(in the rows, 128 means zero)
R: 4 groups of rows, each row roughly a mix of its group's hidden directions
R (140 x 10)
[[149 106 154 131 166 158 156 167 119 159]
 [172 145 152 131 132  86 133 104 166 102]
 [ 69  96 151 135  95 153 137 134 118 113]
 [117 144 178 136 106  79 129 163 119 117]
 [ 98 116 143 167 144 105 150 125  78 101]
 [ 88 127 128 158 141 140  97 144  72 119]
 [131 155  82 108 141 137 170  91 133 103]
 [133 149 159 160 167 172 144 147 137 103]
 [121 156 124 172 102 125  82 142 150 159]
 [133 146 176 139 116 112 182 100 144 114]
 [100 146 176 139 137 120 105 135 183 135]
 [147 138  96 142 133 124 127 197  99 129]
 [120 109 120 159 134 165  72 115 142  97]
 [114 183 118 100 121 160  87 141 119 143]
 [ 97 141 138 100 152  88 162 149  99 104]
 [137 149 195 154  92 134 123 140 119 123]
 [152 116  90 108 134 132 168 178 134 149]
 [161 193 136 111 108 140 123 129 135  97]
 [104 113 167 130 140 101 170 133  89 101]
 [149 179 119  96 154 105 121  97  98 123]
 [ 88 155 159 155 130 110 157 147 139  88]
 [163  68 125 136 109 156 128 115 128 159]
 [132 135 141  73 122 106 134 185 115 134]
 [125 199 102 101 117 117 117 125 116 143]
 [119 113 184 153 118 126 166 155 100 117]
 [102 115  77  87 164 151 120 131 140 124]
 [142 132 132 161 146 167 111  67 126 122]
 [104 132 103 126 186  97 149 112 142  98]
 [138 117 131 153 155  98 111  64 114 112]
 [118 170 144 106 132  74 112 107 151 151]
 [155 143 131 123 156  88  88  89 147 147]
 [132 102  94 140 133  87 118 149 181 143]
 [116 120 154 147 182 114 152 166 157 137]
 [178 172  99 103 152 134 137 121 149 142]
 [117 101 147 134 154 120 176 129  88  91]
 [151  90 165 141 169 150 103  99 116 127]
 [177 113 146 130 159 106 124  91 110  95]
 [150 118 103 112 169 171 105 157 159 126]
 [108 133  93 142 159 123  85  83 152 135]
 [108 123 121 136 142 124 102  88  77  86]
 [154 132  65 110 119 168 148 121 114 127]
 [130 151 167 124 134  77 170 113 148 118]
 [109 101 115 134 132 130 153 168  74  99]
 [128 101 100 118 126 169 121 144  67 125]
 [121 156 136 122  93 141 104 181 133  88]
 [133 151 189 129  92 116 131 131  89 124]
 [113 121 146 149 155  70 163 108 118 107]
 [129 151 112 121 159 177 164 159 109 152]
 [109 139  93 140 132 184 162 106 122 104]
 [143 125 107  70 139 148  89 138  97 140]
 [ 96 126 138 150  92 146 148  89  97  94]
 [143  99 164 145 113 101  85 158 158 127]
 [180 155  97 143  98 116 145 100 144 147]
 [117 110  87 170 107 152  92 143 151 148]
 [155 125 138 132 182 151 107 170  99 132]
 [150 124 120 140  88 177  88 121 134 158]
 [112 176 127 134 178 120  90 109 115 137]
 [ 85 116 111 123 177 134 134 123 178 127]
 [ 53 111 121 136 148 131 148 126 111 117]
 [ 86 141 155 120 158  93  99 107 154 107]
 [134 115 119  74 126  93 145 155  85 130]
 [128 182 161 122 144  89 141 108 157 127]
 [152 162  77  99 113 155 104 105 135 124]
 [ 70  99 105 134 103 154 141 124 116 159]
 [ 97 125 105  88 168  79 129 115 130 134]
 [105 106 127  86 151 154 180 144 144 139]
 [ 72  85 109 154 138 100 133 112 139 123]
 [ 97 140 153 150 144 101 181 128 117  95]
 [124 148 160 125 116  88 139 123  74 160]
 [126 136  72 122 151 144 116 101 176 132]
 [161 144 109 101 102 164 122 148 172 103]
 [137 146 100  90 131 112 166 154  84 109]
 [170 122 105 166 104 167 158 128 149 132]
 [ 99 149  97 118 118  78 110 160 154 146]
 [124 100 130 106 128 138  79 143 112  73]
 [127  90 110 121  79 133 155  93 148 155]
 [101 156 174  95 126 112 101 129 103  97]
 [144  99 102 117 101 125 168 168  94 111]
 [151 175  95 118 169  94 125 129 106 126]
 [176 164 115 149 110  94  91 119 119 123]
 [130  73 142 167 137  96 104 142 128 154]
 [141 135 152 151 176 136 172 108 159 113]
 [131 148 116 101  92 189 116 150 142 143]
 [140  85 146 136 151  87 151 110 119 169]
 [101 109 142 104 139 137 110 139  78  81]
 [ 86 157 134 104 130  87 151 151  95 114]
 [170 149 124 142  87 157 118 140 163 156]
 [ 98 166 139 103 114  69 151 133 126 129]
 [125 170  69 101 117 109 106 137 144 129]
 [158 122 134  79 151 114 173 107 119 102]
 [ 99 106  83 113 107 138  86 103 110 149]
 [124 162 171 154 116 116 118 125 167 169]
 [ 79  90 112 142 176 132 152 122 118 129]
 [121 142 130 140 187 116 163 154 164 134]
 [104 112  63 106 120 130 132  95 151 125]
 [123 186 116  84 163 117 134 113 117 135]
 [141 138  60 115 124 135 167 111 115 143]
 [146 132 149 190 114 115 140 112 147 167]
 [120 146 156 137  97 163 171  87 119 112]
 [175 135 119  92  94 114 166 148 141 113]
 [117 125 150 117 143 128 134 113  53 108]
 [144  86 117 166 142 167 104 100 103 124]
 [ 97 112 136 139  90 117 152 158 109  78]
 [124 130 168 150 167 100 171 135 118  98]
 [ 92 145 124 146 113 101 123  81 148  87]
 [ 81  82  85 150 120 124 138 117 137 111]
 [197  99 114 129 116 111 151 139 149 125]
 [131 125 122 112 136  98 113 103 140  57]
 [160 134 108 143 106 132 104 120 170 180]
 [111 155  83 121 134 136 115  82 171 130]
 [149 138 155 164  90 172  96 140 124 142]
 [131 134 114  84 140  92 149 137 183 117]
 [135 101 155 128 156 149 145 143  70 101]
 [ 76 120 111 137 130 126 139  92 170 159]
 [135 130 137 129  71 164 122 137 105  84]
 [113 123 140 158  61 123 113 149 121 101]
 [ 93 147 140 109 143 114  94 122  85 169]
 [154 126 143 126 191 170 120 130 123 107]
 [122 121 122 120 151  67 131 120 123 180]
 [198 124 136 125 157 112 124 133 105 104]
 [102 134 151 163 145 125 107 124 166 179]
 [ 70 169 119 117 147 110 142 143 113 102]
 [128  68  98 119 149  93 131 157 116 122]
 [144 167 102 108 120 153 158 110  86 155]
 [108 124  62 107 123 127  89 115 139 143]
 [ 88 147  93 135 105 103 158 170 131 111]
 [ 73 121 160 147 170 131 104 116 142 136]
 [139 109 107 180 124 152  96  95  97 122]
 [125  94 158 161 139 166 166 105 121 104]
 [119 151 170 126 135 168  91 171 127 130]
 [140  76 149 109 124 173 142 144  94 132]
 [119 162 183 135 116 134 133  90  93 126]
 [108 153 137 143 128 149 173  78  97 121]
 [154  90 133 183 114 144 132 147 159 146]
 [ 73 148 154 139 138  96 104 158 145 114]
 [130 120  81 148 115 147  89 100 165 149]
 [105  94 132 113 116 167 160 162 159 151]
 [108  97 187 143 125 100 112 161 120 132]
 [104 126  63 111 128 141 127 106 166 124]
 [164 183 119 103  99 155 129 148 112 118]]
the one row of each list that fits no group (the others fit one group, some only roughly)
  * j150: [157 161 152  86 165 148 134 159 143 126]
  * j920: [130  67 109 152  85 147 131 123 111 137]
  * j335: [159 113  87 134 129 115 124  87  88 157]
  * j301: [137  99 145 196 110 149 117 126 110 114]
  * j968: [126 165 154  65 107 113 123 139 115 144]
  * j24: [ 79 118 109 145 156 117 148 126 180 134]
  * j218: [100  74 169 119 140 164 130 123 112 118]
  * j283: [163 111 128 141 106 140 184 159 158 129]
  * j869: [ 72  89 130 157 124 136 147 155 143 108]
  * j89: [116 147 123 119  87 146 129  66 101 135]
  * j745: [110 104 169 115 126 182 130 163 131 146]
  * j181: [151 172 169 130 166 116 130 155 109 150]
  * j435: [ 60 156 128 136 142 113 129 103 105 145]
 => j181
  * j565: [131 163 131 161 125 118 112  91 171 165]
  * j355: [118  83 107 146 153 142 125 132  81 164]
  * j242: [148 142 147 114 135 143 182  81 150 142]
  * j837: [130 134 100 122 190 101 156 110 153 135]
  * j998: [156  98 161 101 103 156 156 160 150 122]
  * j696: [140 144 132 107 114  98 166 124  66 123]
  * j411: [127 168 120  86 127  83 130 117 169 130]
  * j695: [133 113 148 111 123 127 138 126  68  77]
  * j142: [161 109 134 131 134 147 187 161 104 143]
  * j913: [186 119  96 144 114 114 113 123  84 139]
  * j292: [139 191 123 118 137 169 127  95 132 112]
  * j549: [130 148 157 125 126  80  86  94 149 109]
 => j242
  * j445: [110  91 165 148 121 159 161 121  88 122]
  * j468: [121 113 142 164 109  60 139 144 134 138]
  * j564: [133 153 105 105 155 167  83 109 139 155]
  * j847: [139 121 109 125 103 154  87  84 146  89]
  * j821: [ 74 146 139 118 164 140 135 159 104 101]
  * j719: [ 93 146  81 147 117 143 116 148 107 171]
  * j32: [126  82  77 134 121 113 147 102 100 149]
  * j689: [158 146 103 127 155 139 158 109  71 119]
  * j589: [157  98 136 183 106 132 148 138 108 160]
  * j251: [120  91  82  76 134 123 145 151 119 120]
  * j199: [109 135 108 135  72 106  92 116 117 164]
  * j234: [ 88 116  77 129  95 149  92 129 126 115]
  * j321: [154  71 106 100  98 102 140 112 134 142]
 => j689
  * j186: [124 151 112  86 116 154 135 141  70 146]
  * j750: [155  96  96 118  92 153 131 137 127 178]
  * j480: [131 161 127 116 131 144 158 179  97 163]
  * j469: [160 156 165 114 151  96 108 130 128 172]
  * j634: [151 146 172 128 149 115 161  83 112 151]
  * j582: [117 131  78  71 142 158 130 137 138 114]
  * j985: [136 154 143 165 108 140 146 111 188 141]
  * j17: [ 91 108 119 156  78 136 120 137 162 155]
  * j188: [166 114 142 171 138 116 156 166 152 152]
  * j526: [ 81 117 160 143 133 118 139 140  80 160]
 => j188
  * j793: [176 125 163 139 113 152 169 108 118 103]
  * j447: [146 107 155 163 152 103 119 143 111  75]
  * j119: [ 83 152 123 133 105 169 116 161 161 118]
  * j29: [122  95 121 150  86 154 107 111  86 153]
  * j465: [113 144 114 174 100 126 125  79 163 135]
  * j976: [103 105 128 157 138 133  92 107  74 148]
  * j984: [143  94 101 122 184 105 129 123 165 120]
  * j575: [101 113  72 117 131 147  98 165 146 126]
  * j513: [157 171 161 132 113 102 104  97 142  99]
  * j781: [144 143 121 144 115 165 132 127 197 113]
 => j119
  * j780: [149 103 173 158 102 136 116 160 157 105]
  * j931: [104 109  73 153 111 172 123 123 149 128]
  * j418: [ 75 123 156 162 119 151 121 132 127  85]
  * j764: [121 171  89  94 143 114 109 105 128 166]
  * j620: [131 124  94 113 122  76  95 117 172 127]
  * j329: [108 157 118 140 152 170 133 145 169  89]
  * j662: [105 159  90  84 157 155 143 123 112 148]
  * j844: [136  90 112 173 136 123  91 104 163 113]
  * j826: [108 119 125 132  90 151  92 134  86  87]
  * j323: [148 173 138 144 161 109  78 109 143 125]
  * j558: [113 145 150 115 122 190 162 145 111 106]
 => j826
  * j392: [151 123 138 109 177  96 131  80 150 121]
  * j179: [153 107 169 182 139 125 144 135 126 162]
  * j510: [104 189 145 125 151 153 101 117 152 120]
  * j114: [173 100 105 142 114 128 154 156 160 162]
  * j11: [123  78 141 148 175 112 147 143 154 149]
  * j685: [165 151 179 125 108 143 142  98 110 101]
  * j987: [152 155 147 150 106 139  75 124 155 160]
  * j950: [146 128 116 139 109  95 123  57 132 114]
  * j330: [153  95 171 142 104 171 130 123 115  98]
  * j596: [ 94 132 161 145 149 133 120 114 167  78]
  * j503: [148 132 132 106 144 168 100  77 120 161]
 => j179
  * j856: [105 108 139 184 160  99 115 131 111 157]
  * j995: [119 156  76 140 107  88 139 101 149 146]
  * j40: [104 121  57 123 106 106 126 140 144 112]
  * j825: [ 90 150 130 128  75 105 106 159 108 114]
  * j611: [147 115 152 141 119 174  88 152 137 168]
  * j395: [158 133 131 132 186 144 154 109 155 159]
  * j623: [161  96 103 167 123  90 155 111 113 148]
  * j112: [ 75 102  77 130 141 111 111 140 130 144]
  * j347: [123 136 113 134 127  84 139  93  94  79]
  * j767: [ 91 130 144 158  96 113 155 166  93 117]
  * j139: [129 149 115 136 116 167  65 149 129 151]
 => j856
  * j792: [126 165 141 120 136 122 108 105 191 103]
  * j90: [108 109 165 103 140 114  99 179 142 150]
  * j935: [141 159 131 116 112 139 138 199 150 122]
  * j57: [141  87 105 119 121 146  98  69 128 131]
  * j422: [169 158 103 107  87  89 134 112 117 124]
  * j432: [152 148 146 139 145  93 174 130 112  83]
  * j317: [122 116 149 122 138  99  68 136 172 119]
  * j472: [105 108 127 135 130  61 142 163 130 149]
  * j785: [118  98 123 171 124 134 151  73 111 107]
  * j898: [130  76  98 154  98 111 157 123 105 110]
 => j432
  * j736: [147  92 171 122 171 145 147 143 120  97]
  * j878: [127 151  95  94  75 112 114 113 160 122]
  * j473: [162 168 170 107 121  99 111 119 138 158]
  * j941: [138 108 123 174 120 178 104 117 105 100]
  * j284: [155  96 135 132  89 167 154 103  97 111]
  * j922: [119 140 102  90 144 107  80 131 164 153]
  * j425: [152 102  93 126 182 140 112  99 149 115]
  * j627: [161  91 174 129 113 102 157 158 119 131]
  * j369: [108 113 113 166 126 178 141  97 100 104]
  * j971: [128 117  99  98 115 149  78 147  88 148]
  * j122: [134 104 159 119  99 159 138 187 142 122]
  * j654: [100  89  82 153 109 111 134 164 144 129]
 => j878
